In the rows, 128 means zero.
One turn moves each row of this set onto another row. After a few examples, where does it send each row asked below?
J_582: [126 163 110  89 141 130 153 143 101 145 110 114 116 101 149 125 118 153
 138 157 131 121 123 161 111 122 124 125 134 131  93 128 125 133 117 137
 142]
J_616: [139 144  79 104 124 138 130 140 117 113 128 125 139 117 151 132 157 150
 143 154 104 127 166 156  96 135 143 124 138 141  97 120 151 113 144 150
 138]
J_232: [132 144  98 107 119 140 116 139 131 119 141  97 132 126 151 113 144 161
 138 155  91 130 171 153 107 153 157 108 151 150 107 121 128 129 139 142
 138]
J_855: [135 121 152 140 125 114 115 122 142 148 128 129 148 129 113 128 132 102
 109  84 126 121 133 114 150 113 135 105 110 120 150 127 124 132 134 105
 146]
J_261: [137 100 163 124 137 145 106 126 147 125 152 140 135 109 121 147 124 105
 112  79 105 154 118 112 132 120 138 119 120 125 136 131 118 135 126 136
 145]
J_45: [112 158 129  90 151 145 136 133 104 124 121  95 149 103 141 121 122 150
 150 137 130 137 118 149 100 134 122 128  94 140 105 133 136 147 119 149
 156]
J_37: [144 108 135 125 146 126 124 134 153 127 128 169 101 118 120 149 105 106
 111 121 148 139  92 114 153 122 122 124 154 137 119 126 113 125 128 115
 119]
J_747: [138 109 125 118 128 150 113  85 125 120 138 124 128 121 120 146 131  96
 124  98  98 102 120 116 151 127 154 128 129 107 149 138 120 128 141 124
  99]
J_995: [115 138 116 116 146 130 118 121 123 119 125  91 130 106 151 116 124 144
 139 139 144 129 126 152  77 147 129 140  87 164  95 115 152 130 140 162
 129]
J_518: [138 156 102 109 123 121 135 137 131 139 126 114 124 106 155 114 127 167
 139 168 135 126 137 158 107 149 135 113 154 166  89 113 125 135 136 125
 128]
J_102: [140 102 137 100 129 146 100 128 161 107 143 128 130 124 132 159 127  89
 131  93  97 137 119 119 146 121 149 124 142 123 147 133 106 116 130 132
 136]
J_126: [131 139  86 125 144 142 131 138 109 106 129 140 138 126 130 118 149 156
 131 160 119 141 163 139  98 146 132 122 123 148  87 126 168 124 146 156
 137]
J_192: [125 143 103 133 140 142 121 136 122 113 141 120 127 137 128  94 131 174
 120 165 118 148 156 133 109 165 138 108 133 163  90 124 150 143 142 144
 131]
J_668: [127 108 147 146 137 118 110 122 148 156 168 133 139 127 106 138 114  97
 108 101 116 143 116 117 143 131 141 128 132 124 145 108 110 145 134 145
 149]
J_665: [120 151  96  90 136 144 140 147 101 125 120 103 115 123 146 125 135 149
 132 154  90 122 155 154 118 126 144 116 142 115 107 140 129 124 119 152
 145]
J_501: [131 122 146 150 137 109 120 126 141 143 122 144 135 138  99 121 125 106
 101  96 143 126 126 106 158 119 127 104 113 126 141 126 130 136 136 104
 136]
J_531: [129 147  80 104 146 142 123 133 123  91 120 121 152 131 138 127 144 144
 156 163 140 135 139 141  99 151 128 134 117 161  95 125 163 121 150 148
 134]
J_458: [127 115 120 132 142 109 115 125 156 148 152 144 120 142 108 141 102  90
 113 129 143 132  94 120 159 132 134 132 154 131 139 105 105 135 136 129
 131]
J_988: [147 114 126 132 135 134 131  88 120 142 130 152 109 108 118 142 115 108
 113 117 136 102  97 117 154 124 135 129 140 115 129 131 120 133 140 107
  88]
J_338: [126 115 118 119 135 115 108 123 164 139 153 125 132 146 114 149 109  82
 129 120 127 126 101 121 157 132 145 136 151 130 153 109 100 129 137 133
 135]
J_145: [120 150  99  99 140 141 111 130 142  95 129  95 146 141 141 111 127 155
 155 163 138 138 133 139 110 170 139 120 127 175 104 122 140 136 145 137
 129]
J_662: [128 112 137 150 142 107 117 123 147 158 159 149 124 132 102 134 105 100
 100 117 137 141 104 115 151 130 131 127 142 130 137 105 114 142 133 136
 139]
J_142: [130 145 103 107 133 119 133 130 126 138 115  97 111  94 166 125 126 144
 137 150 141 112 129 168  84 133 131 137 120 157  91 108 138 117 134 151
 123]
J_171: [106 146  98 116 157 150 139 143  92 111 124 119 116 142 119 104 128 155
 118 159 107 138 150 133 122 141 128 118 121 123 101 145 150 136 123 160
 139]
J_486: [126 133  94 115 127 127 129 134 118 133 124  98 102 110 162 123 138 144
 122 147 101 113 164 163  89 132 149 127 129 141  99 115 138 110 134 163
 126]
J_946: [134 120 133 126 124 119 109 124 151 128 123 121 144 149 113 135 135  92
 119  89 117 113 134 114 160 117 144 110 120 119 158 132 119 123 140 106
 139]
J_153: [138 107 123 101 141 137 108 129 167 101 129 143 115 137 124 157 112  89
 134 116 135 132  92 117 158 127 136 133 150 136 138 134 107 118 134 121
 120]
J_435: [109 131  90 114 153 139 112 125 127  93 120  94 119 141 140 113 128 136
 136 153 134 128 140 140  93 158 137 137  99 159 101 122 159 118 145 168
 118]
J_489: [126 110 133 127 133 120 103 119 158 142 165 117 141 138 112 145 115  83
 122 104 109 135 114 120 147 131 149 131 139 125 158 110 103 135 135 144
 148]
J_677: [127 151 129 111 129 138 121 129 130 129 141  95 157 103 151 110 132 168
 142 140 126 144 139 147  92 156 136 116 113 171  96 116 136 148 136 139
 147]
J_364: [135 126 129 119 127 108 113 126 156 129 113 125 137 147 115 136 126  88
 127 101 145 109 116 114 166 117 135 113 125 127 151 128 117 123 140  97
 131]
J_152: [140  99 155 143 147 139 118 131 140 131 143 169 111 114 109 140 112 118
  94 102 126 157 111 104 142 123 125 117 133 130 121 128 125 135 126 131
 132]
J_915: [137 117 121 113 139 143 115  84 131 117 128 130 128 124 119 144 117  93
 135 112 137 101  89 114 155 135 138 136 127 123 145 135 119 130 146 110
  89]
J_62: [140 113 150 129 130 146 118  83 118 141 145 129 139  99 120 141 126 105
 119  86 110 113 108 116 138 125 143 128 112 113 143 133 123 143 140 121
 109]
J_502: [115 128  88 130 146 133 124 135 114 113 124 113  97 136 137 111 131 147
 111 160 112 125 160 142  95 148 140 125 122 146  93 122 158 115 138 171
 116]
J_986: [136 109 138 147 142 144 122  87 113 133 142 150 122 116 102 131 121 112
 103 105 124 121 108 105 148 133 135 124 118 115 131 135 134 143 142 122
  95]
J_249: [145 150  91 109 132 127 140 137 116 129 117 135 138 100 155 131 144 154
 144 158 136 128 143 157  93 132 127 125 135 154  84 115 150 121 142 139
 137]
J_28: [133 146 105 106 135 140 128 129 118 114 128 118 162  99 147 129 148 152
 154 141 132 138 141 150  83 141 128 131 106 160  92 119 156 129 143 150
 149]
J_474: [102 154  96  87 164 149 130 137 111  92 112 100 135 143 124 115 119 142
 150 159 135 135 119 136 119 148 125 133 107 140 107 143 147 136 128 150
 138]
J_185: [141 125 127 139 131 103 123 129 148 143 111 145 123 143 111 129 122 101
 110 111 148 112 121 113 165 116 129 108 134 126 140 126 122 125 136  94
 126]

J_915 -> J_747
J_45 -> J_171
And these:
J_995 -> J_502
J_145 -> J_232
J_126 -> J_249
J_152 -> J_37
J_855 -> J_501
J_458 -> J_338

One turn moves each row of this set onto another row. After a few examples, where does it send each row asked below?
J_360: [141  93  98 118 125 153 119 114 144 110 150 115 128]
J_864: [ 97 150 140 115 126 123 131 121 165 104 131 115 134]
J_607: [113 154 115 108 151 132 127 109 148 121 133 104 121]
J_935: [142  93 116 102 124 134 111 106 127 139 131 102 121]
J_306: [135 148 115 146 136 120 113 157 134 144  89 133 148]
J_751: [133 148  77 135 133 137 116 151 133 110 107 138 125]
J_175: [127 153 105 113 140 117 157 145 120 120 147 121 141]
J_844: [113 118 122 109 111 138 108 147 176 126 105 122 122]
J_840: [140 143 105 106 152 151 116 117 127 134 154 114 130]
J_44: [127 103 118 104  98 122 154 119 150 108 131 130 148]
J_410: [128  91 105 123 122 122 158 150 127 115 147 117 146]
J_31: [121 129 146 118 141 113 163 131 109 131 148 116 137]
J_584: [132 123 108 154 132 157 138 140 145  90 133 157 131]
J_199: [159 142 127 149 128 144  99 121 133 129 110 159 136]
J_98: [158 113 111 133 136 163 117 146 116 142 126 151 147]
J_576: [117 143 106 166 128 117 126 125 156 103 144 120 114]
J_398: [119 129 120 104  92 123 118 117 163 109 114 123 142]
J_732: [124 111 114 155 162 146 133 169 119 131 126 122 131]
J_81: [140 135  84 134  94 120 110 113 146 113 125 134 134]
J_948: [140 104 141 139 120 139 132 138 125 155 150 138 168]
J_168: [111 148 152 114 122 139 134 148 165 122 126 147 138]
J_219: [146 142  95 140  95 118 122 116 149 114 134 147 134]
J_708: [123 117 117 143 149 129 102 143 129 164 134  94 139]
J_868: [136 111 146 151 136 139 133 138 137 157 157 131 159]
J_878: [136 109 162 108 107 114 137 128 108 131 137 123 134]
J_97: [145 111 146 121  97 115 125 149 113 135 119 142 112]
J_184: [104 152 146 110 124 125 137 124 158 106 134 116 134]
J_216: [127 117 147 111 133 121 105 121 115 138 132  93 111]
J_204: [130 112 146 117 130 118 102 124 111 144 128  96 116]
J_843: [122 120 123  94  96 125 119 120 164 113 113 112 136]
J_127: [131 129 105 140 138 141 105 159 129 154  95 120 143]
J_610: [154 138 106 145 105 144 112 124 126 113 110 163 133]
J_19: [110 149 118 161 129 120 136 120 150  96 150 131 127]
J_627: [131 108 146 159 138 163 131 143 137 131 128 148 154]
J_827: [138 103 140 165 136 155 117 130 157 116 118 146 140]
J_620: [113 134 114 174 139 132 131 147 133 101 113 126 113]
J_196: [128 124 154 132 138 131 105 136 121 129 132 121  86]
J_264: [123 114 123 177 134 115 128 156 135 111 101 127 125]
J_172: [133 109 166 119 115 117 133 127 105 138 143 122 138]
J_85: [135 112 111 140 135 126 106 150 134 172 128 103 145]

J_840 -> J_175
J_948 -> J_81
And these:
J_751 -> J_732
J_168 -> J_97
J_127 -> J_620
J_607 -> J_31
J_204 -> J_864
J_827 -> J_199
J_216 -> J_184
J_868 -> J_219

